[[ 0.11  0.32  0.18  1.02  0.55 -0.15]
 [ 1.06 -0.31 -0.51  0.70 -0.74  1.11]
 [ 0.65  0.65  0.84 -0.43 -0.44  0.49]
 [-2.09  0.25  2.61  2.09  0.42  1.37]
 [ 1.59 -0.39 -0.70  1.89  1.01  1.25]
 [ 0.19  1.65  0.21  0.62  1.80  1.23]
 [ 1.83  1.09  0.00  1.07 -0.22 -0.06]
 [-0.27  0.01  0.63 -0.05  0.53  0.80]
 [ 0.94  1.23  2.20 -0.52  1.91 -1.46]] ==> -0.06

[[-2.6 -2.8 -2.8 -2.4 -2.8 -1.1 -2.7 -2.6 -2.0 -2.3 -2.6 -2.8 -2.5]
 [-1.1 -2.6 -2.8 -2.7 -2.4 -2.7 -2.4 -2.7 -2.9 -2.4 -2.2 -2.9 -2.0]
 [-2.7 -2.5 -2.4 -1.1 -2.9 -0.4 -2.9 -2.6  3.0 -2.7 -2.6 -2.6 -0.8]
 [-0.5 -2.8 -2.7 -2.6 -2.2 -2.5 -2.4 -2.8 -3.0 -2.3 -2.6 -3.0 -2.6]
 [-2.5 -1.1 -2.0 -1.3 -2.1 -2.8 -2.8 -2.8 -2.7 -2.9 -2.9 -2.4 -2.6]
 [-2.2 -1.7 -2.5 -1.3 -2.8 -2.5 -2.8 -2.8 -1.9 -2.7 -2.7 -2.6 -1.3]
 [-2.2 -1.7 -2.8 -2.7  0.8 -3.0 -1.2 -2.8 -3.0 -2.7 -2.7 -2.3 -2.9]
 [-2.4 -2.7 -2.9 -2.9 -2.9 -2.3 -2.5 -2.4 -2.7  2.1 -1.3 -2.8 -2.7]
 [-2.7 -2.6 -1.0 -2.4 -1.7 -2.4 -2.5 -2.6 -2.9 -2.9 -2.9 -2.6 -2.9]
 [-2.9 -2.8 -2.8 -2.3 -2.5 -2.9 -2.7 -2.7 -0.7 -2.9 -2.9 -1.7 -2.6]] ==> -2.7

[[-0.03  0.15  0.09 -0.02 -0.02  0.01  0.00  0.18 -0.11  0.04  0.06  0.17
   0.10]
 [ 0.10  0.19 -0.03  0.14 -0.16  0.24  0.12  0.21  0.14 -0.02  0.12  0.23
  -0.10]
 [-0.07 -0.10 -0.16 -0.02 -0.02 -0.03 -0.05 -0.09 -0.02 -0.04 -0.08 -0.11
   0.06]
 [-0.07  0.10 -0.09  0.04 -0.13  0.08 -0.02  0.05  0.08 -0.12 -0.05  0.19
  -0.11]
 [ 0.21  0.01 -0.11  0.24 -0.02 -0.24  0.25 -0.13  0.23  0.05  0.13  0.08
  -0.04]
 [ 0.21 -0.13  0.04  0.20  0.03  0.04  0.14 -0.06  0.12  0.05  0.05 -0.06
  -0.10]
 [-0.18  0.01  0.13 -0.15  0.17  0.08 -0.15  0.09  0.08  0.03 -0.03 -0.12
  -0.15]] ==> -0.04

[[  17.86 -187.73 -182.56 -187.97 -184.57 -154.61  257.31]
 [-120.52  -96.89  128.53 -172.43 -183.50  -67.39 -110.07]
 [-143.16  -97.28  101.46 -185.21 -184.84   36.39 -149.65]
 [-103.08  -72.65 -128.89 -187.78 -177.90  202.66 -154.63]
 [-184.72 -187.78  -78.36  137.52 -186.93 -133.52   11.53]
 [  67.96  -46.17 -160.89 -113.47 -177.96  -57.00 -134.75]
 [-185.39 -176.00  142.49 -183.29  -92.98 -111.13  -15.98]
 [-175.11 -182.37 -135.76 -185.14   43.29 -172.43  185.26]
 [-186.18  -57.05  147.13 -182.82   -1.96 -184.19 -157.19]] ==> -15.98

[[  -7.22  -61.42   21.57   -7.68  -36.41  118.97   64.81   18.97   24.61
    58.95  171.51  162.02  -25.63   25.89]
 [-104.87   47.09   62.62 -166.61   11.11   23.58   76.10  -53.09  145.69
    -8.91   14.16   -9.19   99.28   41.15]
 [ 116.74  -24.27 -120.60  145.25 -101.98  -74.78   -5.28  -40.66   96.21
    62.90   57.58    1.78   47.84  -54.70]
 [ 109.56  -19.99   84.65 -104.16  -66.45  100.43  -58.76  170.45   14.30
   -18.11    5.27   45.01  -29.38   43.56]
 [ -22.27  -37.74  -23.36  -66.36  -18.98  139.67  143.73  -64.36 -152.50
     1.32  107.49   34.26  -12.80   30.14]
 [ -94.44    6.54   73.30 -175.59   54.57   64.45  120.54  -76.87    2.31
   -66.11   20.93   15.87   37.61   80.46]
 [ 199.72   43.41 -140.83  -55.76  -58.16  -60.87   29.48  -25.38   28.77
   -58.10  -33.11  -48.96   32.56   42.81]
 [  34.28   16.74   88.66  -82.39 -103.75   86.93 -114.31  123.51  -19.04
    19.00  -60.97   71.37  -89.70  -33.60]
 [-135.26   29.42   51.62   21.72 -188.58   36.94   61.52 -128.00  -18.68
    46.24  -11.92  -12.25   81.73  -87.52]
 [-150.74   14.35  -56.98   82.23  129.55  -67.65   49.65 -124.62   -9.52
    47.00  -47.73  -50.43   53.08  -22.90]] ==> -33.60

[[-0.087 -0.013 -0.084 -0.034  0.030 -0.072 -0.044 -0.029 -0.022 -0.048]
 [-0.086 -0.042  0.132 -0.091  0.225  0.020 -0.122 -0.223 -0.256 -0.096]
 [-0.086 -0.087 -0.242 -0.033 -0.135 -0.169  0.091 -0.023  0.128 -0.027]
 [-0.028 -0.020  0.070 -0.078  0.024  0.083  0.013 -0.077 -0.114 -0.071]
 [ 0.017  0.021 -0.273  0.039 -0.298 -0.026  0.078  0.021  0.213  0.090]
 [-0.086 -0.085 -0.049 -0.018  0.010 -0.238 -0.091  0.063 -0.022 -0.030]
 [-0.050 -0.050 -0.093  0.092 -0.004 -0.155 -0.107  0.034  0.027 -0.044]
 [-0.199 -0.008 -0.127 -0.117  0.108 -0.160 -0.081 -0.174 -0.076  0.007]
 [ 0.036 -0.105  0.032 -0.025 -0.054 -0.004  0.011 -0.017 -0.124 -0.095]
 [-0.083 -0.101 -0.155 -0.046 -0.075 -0.118  0.034 -0.049  0.026 -0.090]
 [ 0.003 -0.164 -0.076  0.026 -0.113 -0.117  0.000  0.010 -0.071 -0.173]] ==> -0.095

[[ 101.6  -44.1 -239.4 -177.2 -142.9    9.2   64.0 -193.3 -202.9  -54.1
   -86.7  136.8  151.7  -12.2  -77.3]
 [  17.6   85.3  -78.8 -130.7 -163.5  -47.3  190.4   48.6   30.4  271.4
   166.3  -56.1   48.2  -52.1  101.6]
 [ 230.8   48.9 -104.4  -74.2   79.7  252.7   26.3  -91.4 -163.2   83.2
   -18.1  112.0  132.2  102.5   -9.4]
 [ -21.4 -169.2  150.3 -105.5   21.3  -37.9  103.0  170.5   92.5   52.4
   -21.4   49.2   54.4  -29.6   30.9]
 [ -52.0    0.7  -14.0  -14.6 -197.4  -74.3  -48.0 -137.8 -114.1  -80.4
    81.8  160.8   85.2  -56.8  151.7]
 [ -14.1   -6.0 -137.6  142.1   26.3   -2.1  -58.3  -46.7  -23.7 -179.4
   174.0   44.7   67.2   40.6 -120.8]
 [ -25.5   29.6  -84.2  -98.4 -144.7 -134.4   24.5   77.3   -7.3   81.3
   -80.6   68.9   39.8   41.2  -42.9]] ==> 151.7
---
Q: [32 66  5 98 69 95]
A: 32
Q: [ 41 127 103  64 139 198]
A: 41
Q: [-638  615 -515 -129]
A: -638
Q: [6 5 6 1 7 2 7]
A: 6
Q: [6 3 4 3 2 2 7]
A: 6
Q: [6 7 5 0]
A: 6
Q: [7 2 3 7]
A: 7
Q: [96  6 64 82]
A: 96
